In the data rows, 128 means zero.
Each row below has a hidden score, from 0 to 40, with 20 about the middle. What is it? The score is a weighted sum of the row's numbers plus the product of two more (or one squared), each taken from its middle value.
[133 177 108 110 145 178 179 151 126  77 133 129 147 161 130  88 131 113 145 161 113  80 120  80 121] -> 24
[129 123  72 179 160 169 181 139 132 107 168 166  72 119 194  96 121  86 136 171 121 189 138 111  89] -> 16
[132 144 129 124 139 127 159  91  84 159 137 161  56 114 161  98 106 124  92  75  83 127 136 136 135] -> 38
[147 142  77 157 174 155 139 120 157 164 124 192  96  63 157  80 134 114 132 170 176 108 155 101  89] -> 13
[106 100 127 156 119 115  82 101 155 138 111 103 119 103 104 171 139 133  89 105  90 114 144 156 107] -> 17
[123 119 191 111 125 176 116 129 109 149 127 174  87 158 138 139 125 141  86 127 129 158 135 169 109] -> 24
[111 124 157 148  99  98 139 112 121 133 140  86 107 134 131 144 136 135 112 125  96 115 122 132 159] -> 20
[123 109  72 112 113 107 107 110 165 156 116 108 107  98  97 146 153 151 110  89  80  44 107  99 126] -> 18
[145 137 161 156 159 159 158 120 107 119 100 115 127 178 100 111 111 112 153 166  96 179 141 141 139] -> 17
[139 204  98  87 120 141 140  94 105 102  92 168  48 126 218 111 120 117 113 196 119 173  99  50 149] -> 35
[146 125 118  82 128 170 146 136 139 122 130 149 158 160 142 136 101 117  90  90 157 135 124 156 121] -> 31
[128 153 103 128 137 100 176 134 157 149 205 153 145 114 163 144 130 122 159 179 137 127 119 157 135] -> 24
[123 149 149 166 127 142 132 127  73 117 141  84 152 120  56 122 109 104 122 127  82  77  85 131 123] -> 24
[ 94 117  72 210 139  98 152 143 170 123 119 137  66  76 146 106 147 117 150 171  86 162 167  94  85] -> 17
[134  79 131 163 117 136  88 125 107 127 187 116 131 142 113 177 126 157 144  94 143 117  84 166 143] -> 16
[121 145 142 121 129 101  79  70 106 144 116 100 123 105  77 123  90 191 129 130  96  97  90 156 107] -> 33
[124 104 145 136 139  98  95 116 140 120 165 118 154  78  89 157  95 128 143 144 160 148 137 160 121] -> 19
[104 174 155 111 113 167 140 137 141 148 134  61 181 118  85 164 137 162 112  79 121  87  98 204 136] -> 21
[131 130 120 130 110 138 157  78  76 111 141  95  91 116  97 184 139 125  97 106  93  94 119 120 170] -> 29
[120 123 127 183 147 121 173 151 131 129 134 201 118 147 141 109  91  90 181 186 171 171 199 128  89] -> 19
[140 154 154 190 126 124 159 123 116 129 142  92 106 132  95 142 106 135 149  72 132 161 125 164 132] -> 16
[147 163 132 119 118 131 115 158  86 127  57 118 150 149 106  80 119  87 152 157 128  92  90 127 131] -> 20
[132 118 148 114 149  52 158 165 149 144 132 130  91 130  93 108 136 141 195 121 102 101  96 143 132] -> 20
[145 118 110  61 139 145 134 126 144 122  98 180 138 115 170 108 116 143 147 160  77 122 145  76 147] -> 23
[134  70 137  51 104 126  72 140 134 122 107 116 125 117 184 151 174 163 123 123 124  79 106  82 143] -> 25
[120 114 145 128 118 123 104 111  95 136 120 123 106 128 100  94 129 129 126 125 109  76 120 123 133] -> 22
[153 171 190 127 124 155  98 159  97 104 135 107 121 168 155 143 107 118 129 144 143 164 108 139 155] -> 18
[129 162 132 110 133 111 141 114 148 124 165 162 151 158 117 104 109 104 180 159 128 154 147 144 121] -> 38
[135 105 128  75 127 191 110 165 103 119  45 138 138 133 127 125 113 135 125 137 142 132 137 132 101] -> 16
[139 100 101 132 161 117  81 135 182 116 167 112 101 104 165 170 133 139 136 146 145 156 210 146 116] -> 22
[144 110 175 164 122 107 198 144 125 142 188 153 114 147 167 215 129 115 175 110 221 158 163 179 150] -> 17
[127 199 124 216 119 168  95  79  95 133 129 135 173 145 129  90 114 128  74 135  71 146 121 150 121] -> 18
[125  93 115 148 146  87 103 126 162 114 144 119 113  97 140 128 161 142 131 133 128 128 154 104 147] -> 22
[143  81 128  91 175 120 155 181 163 140 139 194 134 110 165 134 102 144 162 156 218 142 162 116 109] -> 14
[115  96 166 116 158  92  86 118 162 156 122 151 130 117 116 140 136 156 152 133 201 175 149 170  95] -> 18
[153 137 161 134 132 186 158 193 110 124  91 138 154 166 112 115  91 135 158 110 112 153 174 156 113] -> 12
[123 173 196 170 117 185  99  99  33 163 127 122 158 148  85 155 122 112  94 107  66  85  98 158 138] -> 29
[118 135 106 119  96  87 137 108 135 152 132  44 154 108  85 114 125 169 127  60  82  64  58 124 148] -> 15
[127 136 106 112 133 178 149 150 122 100  88 163  98 118 180 107 137 119 147 131 130 103  32  98 138] -> 26
[129 132  94 132 102  64 153 135 130 106 119 109 101 139 128 184 141 104 166 142  81 107 108  90 170] -> 22
[129 172 160  79 109 150 150 138 100  96  89  93 160 149 110 107 122 125 121 143 157 106 104 126 142] -> 30
[124  97  52 154 131  81 169 179 159 134 146 114 105 125 144  91 131 114 183 131 152 102 143  96 124] -> 9
[120 142 155 174 100 115 115 115  91 104 109  73 133 150  90 111 120 114 144 105  47 108  82 170 147] -> 17
[154 103 154 103 105  93 176 160 132 107 170 167  66 154 163 137 126 132 127 117 176 191 143 127 173] -> 39
[138 175  81 120 115  94  68  79  98 138 167  90  91 125 172 144 172 103 130 171  99 107  94  89 140] -> 25
[129  78 135 103 114 152 128 132 161 129 138 138 165 122 176 136 113 143 104 117 201 149 144 107 106] -> 13
[ 93 156 105 126 136 104 118 128 162 148 137 139 189  93  75 159 127 158 103  85 117 109 119 161 108] -> 18
[106 151  97 174 159  72 182  91 175 174 161 115 132  91  95 132 138 129 136 117 124 109 148 146 128] -> 18
[133 103 145  41 109 175 161 111 123 129  83 162 101 121 139 124 171 139 127 130 154 128  80  94 154] -> 39
[124 134 163 116 127 125 167 149 106 124 158 102 125 137 117 210 109 133 152  98 136 143 128 146 140] -> 20
[123 136  38 138 150 156 138 108 154 154  96 140  97 116 156 108  98 140 125 149 161 112 157 111 108] -> 27
[127  26 127 106 146  97 144 127 134 113 170 140 126 116 160 178 144 137 137 137 141 178 118 109 144] -> 16
[144 147 185 124 123 133 184 180 128 116  92 120 130 159 121 100 109 117 141 127 115 112 131 125 115] -> 20
[146 183 134 116 179 138  69 115 126 109  93 178 133 137 167  72 116 106 134 207 143 182 165 137 133] -> 20
[142 122 113 129 117 120 193 142 119 110 106 133  84 121 172 134 131  95 155 143 146 106 129 105 128] -> 21
[117 124 136 151 133 108 124  89 127 115 181 121  91 109 142 148 155 113 122 117 154 167 174 142 109] -> 23
[113  98 151 112 142 127  85  79 130 126 129 118 132  75 180 124 131 142 127 129 167 159 109 155 125] -> 18
[104 123 176 134 143 173 144 140 135 100 113 164 179 161 156 110  67 131 118 144 182 157 136 157 124] -> 13
[140 143 187 103 107 200 117 147  93 114 110 116 127 171 134 119 124 122 104 128 111  94  78  99 159] -> 20
[130 124  96  82 124 159 129  88 128 110 112 127  97 102 135 143 124 140  71 145 130  99 134 106 158] -> 25
[108 112 131 126 149 135  58 134 165 144 150 192 146  85 115 153 127 128 145 160 179 172 197 169 117] -> 16
[141 162 182 142 100 113 135 133  57 101 169  59 187 163  53 185 106 108 150  93 120 124 117 191 205] -> 21
[129 174  78 138 139 134 199 142 181 149 109 215 105  87 191  69 110 140 144 197 168 137 128  66 104] -> 18
[138 156  90 134 139 139 150 125  89 114 100 158  54 148 150 118 150 109 138 135  86  73  52 116 118] -> 26
[124 105 117 138 138 132 154 114 126 152 173 134 106 107 103 164 147 140 115  68 157 190 173 151 124] -> 20
[112 124 143 112 115 125 148 152 129 146 102 150 124 135 125 158 101 127 125  72  93 129 114 128 116] -> 19
[137 105 185 161 128 124 169 107  96 147 132  73 116 131  94 163 132 148 108  72  90 103 117 147 153] -> 27
[156 160  68  96 121 124 141 135 134 107 110 113  73 118 158 136 164 134 140 105 126 110  66  78 142] -> 19
[141 155 136 117 125 161 156 149 156 121  75 137 150 161 136 104 106  95 129 139 166  91 112 112  98] -> 14
[137 138 113  86 160 141 147 126 135 136  69 148 151  88 150 123 123 130 121 150 171 142 148 103 140] -> 25
[120 170  73 168 126 107  84 118 156 152 126 101 108 111 151 133 147 135 113  69 108  94 167 108 115] -> 16
[126  82 134 114 150  92  95 130 138 111 104 152 136  81  76 131 156 149 143 130 144 157 130 149 178] -> 39
[119 146 153 149 115 164 122  94 113 149 100 147 141 111 144 119 135 139  94 185 158 140 130 101 100] -> 25
[126  54 165 125 120 120 132 148 118 121 149  83 114 137 146 189 163 178 142 136 116 106  78 126 162] -> 31
[127 168  88 133 120 121 182 130 106 109 132 188 107 145 136 121 133 119 174 131  67 114 110  80 148] -> 25
[129 105  99 131 129  90 102 120 157 111 163 112 136  88 126 152 157 141 119 139 145 137 133 100 135] -> 18
[134 151  94 189 155  55 126 151 139  91 155 134 117 123 133 192 108 110 159 166  89 167 107 141 166] -> 19
[165 140 162 132 123 130 157 110 114 152 166 164 102 146 160 103 113 102 147 140 148 146 139 101 160] -> 33
[140 152 124  54 122 189 107 101 112 111  90 151 139 138 144 110 122 146 106 139 154 138  81  98 129] -> 21
[126 160 110  70 125 190 163 129 116 129  83 146 144 129 141  79 115 140 110 140 133 137 107 143 126] -> 16
[ 86 102  83 116 121 115 110 141 169 162 116 131 138 107 100  85 126 140 121  70 134  70 178 158  69] -> 15
[129  98 132 134 151 104 123 150 141 146 167 160 118 125 151 204 119 146 174 105 217 144 122 180 150] -> 14
[ 92  41 145 143 118 116 107 120 128 161 154 140 134 107 119 112 128 169  97  63 153 105 124 135  74] -> 13
[139  89 130 106 139 117  93 105 135 112 150 128 115 118 127 155 136 132 140 173 160 136 132 156 143] -> 20
[138 105 190  94 117 105 139 165 106 115 165 131 105 119 156 181 121 134 174 100 115 124  64  85 143] -> 21
[116 158  94 149 124 154 137 110  85 135 156 114 122 107 155 138 130 127  90 121 132 161 114 135 144] -> 17
[160 119 152 137 114 140 164 156 153 132 152 149 122 148 122 153 137 125 132 104 174 150 129 142 121] -> 16
[109 119 112 156 123  67  79  85 135 154 147  54 124  83  78 141 137 136 151  94 121  98 109 138 151] -> 16
[124 156 120 141 160 143 136 115 193 125 102 107 167 102 130 126 147 132 140 141 137 131 153 153 146] -> 26
[ 90 131 107 110 140  86 125 162 207 116 117 161 106 120 111 100 118 127 124 123 181 109 166 111 146] -> 19
[107 133  96 133 115 152  94  90  94 174 125 137 130 121 126 131 131 138  58 101 112  49 145 133 114] -> 22
[137 107 117 109 124 154 123 101 118 144 111 117 146 130 106 148 141 140  92  71 141  88 113 184 159] -> 16
[119 123 142  90 148  73 113 155 148 103 102 115 160 133  96 171 146 146 164 138 131 138 128 136 165] -> 35
[119  64 130 157 129  68 160 141 137 110 134  99 126 119 108 132 114 102 145 122 132 102 150 141 136] -> 16
[104  95 139 170 117 133 120 155 125 164 148 110 139 144 111  90 123 156 116  59 135 144 169 171 110] -> 11
[114 104 138 104 157  79 121 130 107 123 108 102  95  96 117 121 134 138 132 115 163 108 145 117 128] -> 36
[157  69 135  65 134 136 146 138 163 120 107 129 116 144 153 175 156 127 147 167 181 154 134  93 159] -> 19
[ 95 172 114 131 118 118  54  83 137 143 116  99 133 101 105  95 138 148 139 102 136  89 144 157 125] -> 19
[134 161 114  58 116 146 143 151 124 105  93 139 106 125 157  79 133 136 135 186  75  88  72  68 144] -> 22
[129 106 176 106 136 161  95 154 170 118 109 126 145 144 129 110 133 145  84 144 124 112 127 140 124] -> 16
[ 91 140 119 133 136 135 107  95 168 161 119 152 130  90 108 104 129 151  75  91 130  21 144 172 111] -> 21
[117 114 139 143 146 101 126  98 133 139 116 115 116 112 132 121 108 137 115  78 115  97 117 115 116] -> 18
[145 139 153  99 127  87 108 156 106 122 133  96 148 152 123 105 130 104 145 186  74 117 137 159 127] -> 20
[119 153  65 147 128  96 150 145 133  86 124  99 104 114 100  88 111 106 151 127 129 134 120  90 145] -> 17
[145  63 172 148 109 193 103 138  94 109 116 124 112 163 140 125 118 143 106 121 140 133 140 172 129] -> 12
[125 159  91 135 111 135 102  86 123 146 137 106 136 121 136 141 146 128 100  93  89  93 116 152 125] -> 19
[137 181 109 157 138 145 165 118 101 123 107 166 101  93 110 105 140 111 166 135  77  78  92  73 133] -> 37
[143 134  98 128 135 122 160 197 138 144 128 186 132 145 158  83 117 123 133 163 161 152 182 111  99] -> 21
[122 126 146 165 128  78 117  94 130 126 164  79 105 132  65 142 150 128 155 117 132  95 116 140 169] -> 25
[135 134 133 131 119 197  96 127 129  95 136 113 163 152 159 153 114 130 144 187 133 149 108 115 105] -> 13
[121 138 110 135 118 115 132 172 141 110 111 115 172 115 119  80 126 118 187 169  97 102 126  91 126] -> 15
[111 154 181 136 143 149 112 101  64 150 160  82 191 180  99 134 103 132 143 135 150 164 142 198 133] -> 18
[154 140 109 135 132 164 189 108 124 122 120 170 142 122 148 120 138 138  90 108 109 187 153 109 131] -> 19
[142 181 148  88 101 133 173 159 106 111 140 130 160 164 111 128 108 124 145  91 130  82  57 110 151] -> 21
[111 143 132 196 136 143 123 131 146 150 121  92 174 158 111 122 124  98 131 139  84 102 168 155 113] -> 10
[174 147 193  85 120 172 187 137  80 100 106 105 140 160 114 152 145 106 118 132  91 139  97 129 167] -> 36
[130 144 109 179 143 127 118 125 137 149 165 191 107 100 155 166 105 116 177 155 173 200 138 106 128] -> 24
[146 166  99 127 129  71 160 152  80 114 131 129  93 132 113 126 118  83 159 106  74 103  59  95 181] -> 22
[121 110 165  69 125 147 130 119 144 123  64 121 144 136 138 120 112 146  76 150  98 102 144  70 109] -> 24
[146 121 184 108 127 215 130 125 127 147  84 180 181 170 133  82 120 124  93 147 143 181 154 173 119] -> 12
[134 175 116 203 102 159 177 126  74  99 123  87 137 178 137  90 125 100 116 103  18  85  68 145 141] -> 14
[133 140 157 223 115 119 163 142 112 117 213  54 168 183 135 196 124 128 142 175 153 133 143 153 161] -> 12
[108 177  80 157 124 132  70 115 131 122 130 104 152  99 121 116 135 155 119 106 125 102  84 159 136] -> 12
[137 135 122 144 131 145 152 126 106 147 116 168  88 131 157 134 113 111  89 137 114 189 149  98 110] -> 26
[140 144 124 112 158 112 143 144 140 163 163 130 150  99 106 178 126 122 162 155 137 194 108 126 151] -> 15
[122 113 145 154 137  93 177 144 146  99 205 121 104 133 177 143 142 128 171 169 145 167 122 102 147] -> 18
[132  80 144 118 128 181 138 130  99  97 103 154  77 127 148 114 129 133 150 123 122  98 131 120  87] -> 24
[148  67 138 106 120 152  93 113 153 130 119 183 106 139 139 141 146 142 124 116 158 170 145 101 129] -> 19
[112 117 137 168 132 149 143 107 123 133 125 143 139 165  90 111 151 125  98 114 135 125 188 169 124] -> 24
[142 146 114 104 158 119 198 141  94 100 103 169 106 147 143 126 131 108 145 126  75 137 109 119 144] -> 27
[115 116 157 135 123 110 127 117 100 140 188 108 115 152  99 173 106 147 133  63  99 148 143 157 148] -> 38
[126 108 128 121 141  90 149 134 145 123 123 139  72 127 119 122 156 109 162 123 169 144 121  89  87] -> 27
[136 134 106  97 126 152 140 174  90 124 104 144  83 138 185 153 146 131 139 150  99 115  79  34 145] -> 22
[119 140 104 163  81  71  70 117 124 111 175  74  97 142 115 140 153 121 129 116 106 143  77 131 159] -> 25
[146 137 161 156 139 134 122 104 120 124 147 117  96 142  99 108 118 113 158 116 131 145  73 144 155] -> 17
[134  82  99  87 123 116  87  95 158 179  91  81  83 102 126 139 137 180 129 109 123 121 129  73 154] -> 19
[102 134  86 107 140 171 147 163 155 140  72 149 132 128 155  91 132 105  99 144 121 118 149 110  77] -> 14
[120  63 127 117 154  78 123 105 141 144 106 111  92  97 124  90 168 137 137 137 131 104 130 119 111] -> 36
[103 105  77 161 108 128 128 144 124 180 144 167 110 125 125 111 144 116 107 101  78 124 163 118 122] -> 20
[103  74 171  89 147 140 103 107 144 153 105 118 131 125 103 106 157 166  63  64 149  93 109 123 110] -> 36
[123 108 143  87 126 186  83 128 160 156 127 150 148 105 156 165 121 173 108 128 150 125 161 120  97] -> 17
[ 95 137 131 150 112 111  94 131 198 151 123 122 148 127 105  46 144 140 119 101 128 115 169 169 106] -> 11
[121 119 101  93 148 118 109 106 155 157  91 108 133  56 112 130 155 142  97 141 128 129 127  90 140] -> 28
[ 93  82 106 173 148  97  96 105 214 170 153 168 122  47 171 162 125 123 117 164 202 168 206 115  74] -> 12
[ 95 131 124 136 138  90 108 118 132 102 109 134 161 119 118 123 140 136 169 137 146 141 120 111 107] -> 34
[132 137 108 178 109 130 163 145 149 157 118  98 115 132 111 106 131 147 111 115 104  92 134 112 110] -> 13
[155 179 128 110 110 140 158 151  99  81 159 119 128 166 148 180 126 140 123 133  81 128  99  85 170] -> 27
[135 175 117 103 122 146  93 151  73 104  94 169 159 134 171  90 123 134 108 158 143  83  43  64 130] -> 24
[154 109 131 130 152 116 164 139 100  76 139 128 120 147 122 163 110 103 155 148  97 150 101 119 143] -> 20
[154 134 157  83  79 177 149 128  69  98 140 112 133 148 145 128 139 115 116  90 142 130  45 112 202] -> 18
[108 140 113 153 152 147 120  91 121 175  91 178  98 100 149 125 139 142 128 152 130 131  96 110  76] -> 23
[144 156 140 130 156 124 113  79 115 118 127 135  94 134 137 126 115 126 117 133  71 148 120  91 154] -> 28
[139 158  92  85 121 202 128  91 109 154  91 183 112 111 178 117 124 131 119 129  78 189 136 113  80] -> 33
[111 130 116 158 148 105 147 143 152 135 157 144  77  89 146 149 111 107 140 184 133 169 139  95 105] -> 19
[120  91  64 119 163 103 149 101 189 155 111 141  50  64 154 142 162 126  86 131 154 155 215  98  62] -> 21
[124  94 144 109 117 147  98 126 134 145 128 137  93  99 102 179 140 137  87  61 140 113 147 183 116] -> 19
[135 201 123  64 116 189  97 161  85 121  93 130 168 159  98 147 119 143 111 138 141 112 102 164 133] -> 20
[169 138 127 146 128 135 184 131 110 113 118 150  71 126 136  95 110 112 126 117  85 104  87 100 148] -> 21
[122  86 173 157 118 127  93 138 114 138  86  85 173 145  69 120 150 152 137 123  80 123 145 147 151] -> 33
[167 108 138  97 127 125 162 143 166  71 123 158 107 125 160 110 131 130 125 120 112 110  70  52 147] -> 19
[ 98 123 183 204 139 132  78 137 142 152 190 123 155 146  82 122  87 103 126 162 160 157 165 200  95] -> 20
[137 191  84 100  85 166 180 171 138 106  45 121 167 158  95  68 131 116 155 151  99  77 125 136 136] -> 16
[155 140 147 105 140 147 123 142 132  96  95 199 197 129 150  80 110  97 197 196 154 122 133 124 129] -> 17
[107 100 139 152 134  70  75  92 123 125 165  75 106 100  77 155 152 145 131  88  99  71  68 175 147] -> 25
[136 146  79  90 129 183 129 112 101 154  99 208 119 113 164 134 122 115  92 148 118 162 140 101 105] -> 28
[121  83 152 189 148  74 139 120 153 107 158 113 151  94 117 181 114 145 133 156 138 144 186 149 131] -> 20
[116 160 151 140 115  84 143 164 132 140 164  44 142 158 104 172 112 140 153 109 134 140 158 141 157] -> 19
[143 121 136 126 125 134 111 109  94 141 129 103 139 123  92 116 132 147 107  78 107 109 137 187 157] -> 17
[133 112 132 120 108 153 131 170 101 123  90 151 125 157 150 100 122 123 150 114 142  79 106 111 121] -> 15
[140  90 149  98 127 157 146 163 142 104 169 147 108 149 154 169 117 127 124 124 159 153 125 117 127] -> 22
[134  92 145 193 142 146 153 136 113 125 130 109 169 174 134 109 103 102 114 130 134 128 153 149 152] -> 8
[121  98 140 151 114 108  80 107  84  99 223 136 134 131 142 173 125 150 104 106 150 154 117 176 102] -> 33
[124 112 110 120 109 146  83 154 144 149 125 145 132 130 153  54 129 123 131 188 154 137 146  67  95] -> 16
[111  71 137 113 118  75 171 136 153 110 182 125 133 135 123 144 153 143 146 123 193 115 114 125 143] -> 22
[117 155  87  80 120 185 110 142 120 120  23  93 156 137  65  36 128 139  88 152  86  71 115  98 104] -> 21
[128  98  86 139 139  94 128 140 212 158 132 125  88 100 134 122 168 165 117 146 134 123 159  93  84] -> 14
[108 160 175 155 112 107  98 135 124 116 180  84 137 143  46 197 140 158  86  82 115 141 107 147 137] -> 25
[149  92 139 107 120  75 133 124 137 102 183 148 117 126 144 182 144  94 189 120 162 146 126 129 152] -> 21
[127 159 154 157 161  71 128  82 128 119 156  82 125  88  80 127 159 136 108 109 149 168 135 194 123] -> 36
[141  98 108 127 126  79 147 133 157 112 128 118  78  94 146 133 135 130 173 153 125 117 162 100 163] -> 18
[120  88 100 144 172  86 120 130 193 151  98 182  59 119 158 118 118 152 113 144 133 154 183 101 103] -> 23
[128 121 124  90 134 160  42 102  97 140 124 133 115 118 132  91 132 121 130 126  86  51  88 161 145] -> 17
[133 192 107  62  91 133  99 114 136 130  66 117 131 124 157 142 153 156 118 118 101  80  65  85 123] -> 23
[117 161 121  66 125 138 114 115 169 112 105 133 150 102 141  96 118 164  76 138 147 118  94  91  96] -> 21
[118 131  76 163 143 126 160 154 148 152 109 182  99 116 140  98 136  98 173 133 110 158 150 113  80] -> 12
[129 145  89 114 143  73 133  99 160 135  87 121  88  90 124  80 131 135 132 130 107 117 145 101 120] -> 22
[ 96 106 130 149 126  99 132 151 103 169 101 110 124 123 111  96 144 149  97  63 132  86 127 156 119] -> 25
[122  97 158 121 116 129 155 140 138 133  89 135  94 148 142  92 146 109 152 142 103 146 147  97 105] -> 21
[107 144 128  91 106 118  94 163 116 119  84 101 168 131 114 116 143 136 101 159 130 104 106 107 147] -> 29
[144 170 123 142 133 143 192 171 143  76 149 145 147 178 159 118  80 107 178 168 147 148 104 124 127] -> 24
[118 168 188 137 111 130 109 145  64  84 151  58 194 189  72 166 147 119 162  88  76 131  84 180 175] -> 36
[109 122  95 188 135 128 147 138 148 140 137 154 111 124  86 118 126 134 117  76 109 112 135 130  89] -> 15
[135 190  85 124 112 133 124 145 122 111 122 107 171 167 144 158 104 131 166 178 136 159 113  98 123] -> 27
